In the rows, zero is written as 128.
Each named turn below is shown by a few rows before and after it. Which turns, in which order, take the first row of each later pair to the second? The first pair is answered.
turn K_23:
[159 162 106 151  87 140 153 165] |-> [151 123 100 148  73 146 148 164]
[116  95 113 147 132 137  90 120] |-> [127 111 126 167 160 123 111 123]
[132 106 137 125 111 128 144 131] |-> [148 125 142 136 130 117 149 129]
[124 153 137 117 115 123 124 134] |-> [113 118 125 114 108 127 127 135]
turn K_477:
[139  91 134 133 154 115 129 132] |-> [153  99 129 136 138 110 145 139]
[143 116 113 128 116 112 120 118] |-> [142 117 111 126 117 113 115 117]
[ 93  76 118 106 122 146  96 128] |-> [ 99  71 132 123 160 131 107 130]
turn K_285:
[130 106 127 130 131 132 144 122] |-> [139 141 135 129 141 128 144 120]
[141  99 128 137 116 128 149 150] |-> [144 165 139 136 134 135 129 139]
[131 149 107 106  80 138 127 124] |-> [132 136 106 109  78 129 146 127]
[141 223 115 124  95  98 149 139] |-> [ 83 137  94  85  64 157  90 125]
Then:
Between the rows of a pair lie two turns.
[113  96 103 102  47 142 131 134] |-> [146 130 106 118  46 109 164 144] | K_285 K_23
[107  91 107  92 110 146 118 118] |-> [151 119 131 130 152  93 169 130] | K_477 K_285
[127 157 124 114  89 138 120 136] |-> [106 138 132 120 134 146  87 123] | K_477 K_477
[145 141 142 157 164  97 158 131] |-> [118 142 139 144 183 131 106 112] | K_285 K_477
[119 142 118  99 105 150 116 110] |-> [134 114 139 137 162 105 148 125] | K_23 K_23
[156 130 145 147 154 126 139 105] |-> [147  93 139 142 143 126 142 114] | K_285 K_285
[122 152 134 140 169 127 117 121] |-> [116  80 116 130 116 123 144 140] | K_23 K_285
[157 160 127 139 121 100 161 120] |-> [105  74 116 121 127 144 107 110] | K_285 K_23
[119 108 119 105  99 137 126 130] |-> [135 158 139 129 158 117 123 124] | K_23 K_285
[119  88 113 125  87 130 153 141] |-> [138 181 124 118  94 138 142 128] | K_285 K_477
[116  94 125 138 124 122 130 136] |-> [128 159 125 121 108 136 118 131] | K_285 K_23
[129 143 136 155 152  94 148 159] |-> [101 170 122 116 114 145  95 139] | K_477 K_285
[102 131 141 108 107 159  74 120] |-> [147 193 161 135 129 116 122 126] | K_285 K_285
[121 119 144 132 160 122 132 127] |-> [135 164 134 121 125 131 136 128] | K_477 K_23
[136  84 136 130 145 141 123 100] |-> [155  97 140 135 138 124 149 112] | K_477 K_477
[128 186 101  90  58 150  82 123] |-> [162  70 116 152  99  66 174 167] | K_285 K_23
[123 150 125  97  97 128 133 142] |-> [104  89 130 111 126 127 131 138] | K_477 K_23
[123 169 130 118 129 147 102 114] |-> [157 159 136 145 126 106 150 132] | K_285 K_285
[130  50 146 149 195 101 114 125] |-> [181 213 150 137 156  96 131 117] | K_477 K_23
[ 91  86 121  98  97 140 121 129] |-> [137 170 132 112  87 107 163 137] | K_285 K_23
[128 119 136 125 171 106 105 109] |-> [122 125 134 118 166 119  92 100] | K_477 K_285
[137 114 125 126 140  95 151 152] |-> [143 142 122 119 120  99 151 148] | K_477 K_23
[103  77 114 121  88 148  99 105] |-> [144 178 146 161 166 103 126  98] | K_23 K_23
[133 198 145 149 183 112 118 128] |-> [ 80 106 114 105 121 168  69 121] | K_477 K_285
[112 186 114 110 141 162 112 115] |-> [117 177 128 133 182 146 116 114] | K_477 K_477
[121  91 114 122  77 115 155 151] |-> [122 143 109 106  58 136 136 141] | K_285 K_23
[158  97 114 116  94  88 201 165] |-> [136 218 120  91 137 152 103 114] | K_285 K_477
[130 153 138 143 143 112 142 143] |-> [117  97 124 140 130 115 142 150] | K_285 K_285
[110  81 112 101  95 154 111 128] |-> [158 176 144 142 173 107 137 126] | K_23 K_23
[113 133 121 133 163 131 144 141] |-> [121 159 113 117 133 144 143 140] | K_477 K_23
[ 85 110 121 131 141 163  88 124] |-> [122 184 135 156 168 130 119 125] | K_285 K_285
[124 123 144 147 157 126 126 120] |-> [115  97 132 133 121 135 120 125] | K_23 K_285
[144 120 122 113 104 130 136 130] |-> [125 107 123 110 124 144 114 120] | K_477 K_477
[107  89 106 127 125 130 121 145] |-> [130 171 108 124 110 129 129 139] | K_285 K_23
[ 98  69 109 100  80 158 108 131] |-> [163 180 121 122  69 114 166 143] | K_285 K_23
[115 112 128 125 140 147  99 126] |-> [136 156 135 137 148 128 110 127] | K_285 K_285
[148 102 121 149 114  98 173 147] |-> [116 159 117 108 113 165  89 115] | K_23 K_285
[127 126 146 142 167 120 130 121] |-> [121 141 144 128 164 137 107 114] | K_285 K_23
[118 157 124 129 144 126 105 114] |-> [126 121 128 145 156 101 130 127] | K_285 K_23
[145 171 138 139 125 108 131 129] |-> [119 117 120 119  79 133 124 130] | K_477 K_23
[105 101 108 109 116 159  91 118] |-> [121  96 127 145 177 125 111 124] | K_477 K_477
[121 138 162 150 232 120 112 123] |-> [137 233 137  98 112 159 107 116] | K_477 K_23
[124 107 110 118  75 136 136 137] |-> [150 156 134 146 137 100 158 134] | K_23 K_23
[141 198  99  93  64 138 115 125] |-> [ 98  95  93  86  75 163  83 119] | K_285 K_477
[131 130 132 155 159 144 131 118] |-> [132 157 123 136 124 154 128 118] | K_477 K_23
[129 118 111 107  74 117 129 132] |-> [137  95 119 122  91 102 145 140] | K_23 K_477
[150 114 141 113 165 125 116 113] |-> [168 128 139 115 137 110 145 123] | K_477 K_477
[107 129 130 120 153 148  86 118] |-> [133  86 123 140 123 110 146 146] | K_285 K_477
[123 174 123 123 117 136 113 120] |-> [109  86 112 126 103 133 127 132] | K_477 K_285
[ 98 100 139 124 187 126 100 126] |-> [127 153 145 136 190 104 127 128] | K_23 K_477
[168  93 118 161 128  80 201 161] |-> [178 138 115 149  86  91 201 160] | K_477 K_23
[104  69 141 145 173 110  96 120] |-> [133 203 143 132 143 120  93 112] | K_285 K_23
[121  77 136 161 179  80 170 132] |-> [115 209 132 125 164 131 106  99] | K_477 K_285
[118  84 117 134 107 119 125 142] |-> [138 178 124 138 126 113 121 132] | K_23 K_23
[152 129 119 126 105 101 173 152] |-> [121 179 124 104 138 150 102 120] | K_285 K_477
[129 142 143 134 165 120 124 116] |-> [122  87 127 117 114 130 134 129] | K_23 K_285
[ 96  57 100 112 111 132 123 114] |-> [106  52 111 136 149 107 141 118] | K_477 K_477
[ 94 153 116 120 103 164 114 135] |-> [106  92 121 148 117 125 160 154] | K_477 K_285
[134 152 114 105  72 136 128 144] |-> [152 189 131 133 120 108 141 142] | K_23 K_285
[103 125 113 104  98 140 149 132] |-> [111 160 119 102 106 143 140 122] | K_285 K_285
[111  91 160 159 206 111 134 133] |-> [100  84 154 149 200 132 110 122] | K_285 K_285
[ 98 129 142 125 166 146  99 107] |-> [108 164 139 119 154 146 107 102] | K_477 K_23
[157 169 129 123 101  99 165 136] |-> [103  65 119 110 110 139 121 121] | K_285 K_23
[174 160 105 131  94 138 190 132] |-> [142  75  95 127  85 150 174 135] | K_477 K_23
[111 156 156 137 193 116 103 125] |-> [113  82 146 150 179  98 135 143] | K_285 K_477
[126 128 133 128 153 118 125 126] |-> [113 102 122 119 130 125 127 128] | K_23 K_285
[116 152 121 119  78 153  86 119] |-> [135  74 130 158 103 104 142 148] | K_477 K_285
[107  40 117 119 111 135 128 135] |-> [120  44 127 140 137 111 146 142] | K_477 K_477
[130 122 137 161 166 104 130 131] |-> [146 147 123 147 103 104 154 137] | K_477 K_477
[102 115 125 104 174 148 118 151] |-> [133 115 122 116 151 112 167 172] | K_285 K_477
[120 157 137 160 180 113  94 109] |-> [118  61 111 143 102 108 125 130] | K_23 K_285
[138  64 156 156 164  93 165 139] |-> [156  95 135 126  73 103 185 153] | K_477 K_477
[128 141 132 179 127 110 148 121] |-> [ 95 114 127 158 121 150 107 111] | K_285 K_23
[128 105 137 135 162 113 133 129] |-> [121 149 123 106 114 148 106 116] | K_23 K_23
[128 141 113 100  68 140 132 130] |-> [137 164 116 105  74 140 132 128] | K_285 K_285
[157  80 101  95  78 128 132 115] |-> [162  69 127 134 162  96 146 115] | K_477 K_23
[139 105 149 144 144  99 170 152] |-> [128 189 147 111 125 143 115 128] | K_477 K_285
[ 95  73 114 130 126 111 137 148] |-> [ 80 138 118 117 142 146  86 121] | K_285 K_285
[125  78  96  85  24 169 140 119] |-> [190 186 154 167 164  81 195 121] | K_23 K_23
[125 128 136 135 176 127 120 128] |-> [115 128 134 121 165 146 103 120] | K_477 K_285
[139 149 121 112 111 150 123 124] |-> [126 109 118 109 110 151 120 128] | K_285 K_477
[163 181 136 150 145  96 170 137] |-> [ 98 139 134 125 179 157  83 110] | K_285 K_477
[131 142 119 118  96 132 129 124] |-> [139 156 132 133 129 116 139 128] | K_23 K_285
[139 105 128 134 135 119 146 139] |-> [138 113 123 122 107 132 148 137] | K_477 K_477
[121  91 117  99 111 139 127 134] |-> [148 103 128 123 130 103 164 143] | K_23 K_477
[108 119 134 115 124 132 108 115] |-> [122 155 139 125 139 112 124 122] | K_285 K_285
[100  98 104 103 147 145 135 174] |-> [125 173 108 101 129 138 145 173] | K_285 K_23
[137 146 141 130 158 136 104 106] |-> [142 125 143 142 166 122 123 115] | K_285 K_23
[ 95 123 132 124 133 158 140 110] |-> [113 160 144 138 142 149 154 107] | K_285 K_285
[129 138 134 126  95 143 132 131] |-> [139 124 141 149 128 122 154 136] | K_23 K_23
[137 184 154 109 108 145  95 120] |-> [128 169 163 123 150 142  82 110] | K_477 K_477
[113  81 120 133 127 127 139 139] |-> [130 180 124 128 129 132 125 127] | K_23 K_23
[147 185 130 113 111 128 130 125] |-> [107  99 116  98 105 160 100 124] | K_23 K_477
[120  93 135 134 174 108 132 116] |-> [143 137 138 145 165  95 154 118] | K_285 K_477
[131 100 130 142 133  99 139 146] |-> [103 104 128 126 136 135  98 134] | K_285 K_285
[110  93 142 147 186 120 116 121] |-> [108 114 143 146 189 126 112 120] | K_285 K_285
[132 135 141 148 132 134 134 137] |-> [126 111 140 141 126 134 132 139] | K_285 K_285
[109  80 118 119 115 139 116 130] |-> [136 174 138 134 153 124 118 122] | K_23 K_23
[106  13 118 135 110 123 124 139] |-> [154 240 140 130 133 132 106 108] | K_23 K_23
[ 96  68 111 100 118 156 117 120] |-> [137 191 141 130 179 127 131 112] | K_23 K_23
[ 88  84 118  95 113 162  89 118] |-> [141  94 144 155 175  81 162 139] | K_477 K_285
[167 137 129 139  93 114 168 143] |-> [117  80 114 114  95 162 115 129] | K_285 K_23
[143 151 113 120 105 110 158 148] |-> [104 155 111 106 127 149 103 123] | K_285 K_477
[ 99 105 130  91 109 143 111 121] |-> [106  95 146 117 166 121 122 122] | K_477 K_477
[144 167 135 141 173 126 114 127] |-> [117  89 129 141 170 129 107 131] | K_285 K_477
[149 216 116  99  70 146 143 133] |-> [ 96 178 123  89 132 188  66 103] | K_477 K_477
[125 112 147 149 188 118 118 120] |-> [104 130 126 107 123 166  83 110] | K_23 K_23
[136 126 111  98  93 118 130 152] |-> [127  89 123 116 134 110 129 153] | K_477 K_23
[113 169 135 117 138 153  89 111] |-> [127 163 150 141 178 126 113 117] | K_477 K_477
[133  90 105 105 117  90 164 147] |-> [143 115 117 118 142  76 173 144] | K_477 K_23
[135  75 103 128  71 113 154 148] |-> [128 195 132 124 154 144  86 113] | K_23 K_285
[100  61 132 124 177  70 125 121] |-> [136  97 123 126 117  51 178 143] | K_477 K_477
[132  63 110 127  96 142 132 133] |-> [121 142 119 110 123 174  81 107] | K_285 K_285
[114 131 125 100 117 134 114 106] |-> [132 158 133 114 126 111 135 114] | K_285 K_285
[146  94 134 122 109 132 135 118] |-> [149 135 133 117 100 137 126 111] | K_285 K_23
[118 142 115 123 114 151 106 123] |-> [119 135 130 145 157 137 105 118] | K_477 K_477
[146 162 139 134 132 111 165 116] |-> [106 130 134 123 162 149 111 100] | K_285 K_477
[139 149 115 123  89 131 140 140] |-> [144 177 124 128 111 129 137 136] | K_23 K_285
[115 142 132 116  95 120 139 137] |-> [106 102 136 125 119 117 139 137] | K_477 K_23
[118 135 109  96  41 179  83 154] |-> [176 201 156 171 164  91 145 163] | K_23 K_285
[150 144 130 137 130 118 147 135] |-> [121 106 127 121 130 148 113 124] | K_285 K_23
[119  89 124 120 112 138 112 114] |-> [142 160 142 135 148 118 122 109] | K_23 K_23
[127  28 136 146 159  83 153 153] |-> [183 188 146 153 153  64 176 148] | K_477 K_23
[105 118 100  84  67 181  99 117] |-> [154  73 126 151 126  86 197 157] | K_477 K_285
[126 136 127 118 108 139 118 121] |-> [135 121 136 142 141 114 136 131] | K_23 K_23
[117  78 130 139 145 108 145 141] |-> [ 92 104 132 123 153 148  95 120] | K_285 K_285
[127 109 114 119 108 133 129 130] |-> [139 152 127 133 146 126 120 123] | K_23 K_285
[193  97 127 137 102  32 211 145] |-> [ 94  84  97  50  66 170  54  90] | K_285 K_23
[113 141 123 122 107 172 156 126] |-> [120 155 132 129 114 164 162 126] | K_285 K_285
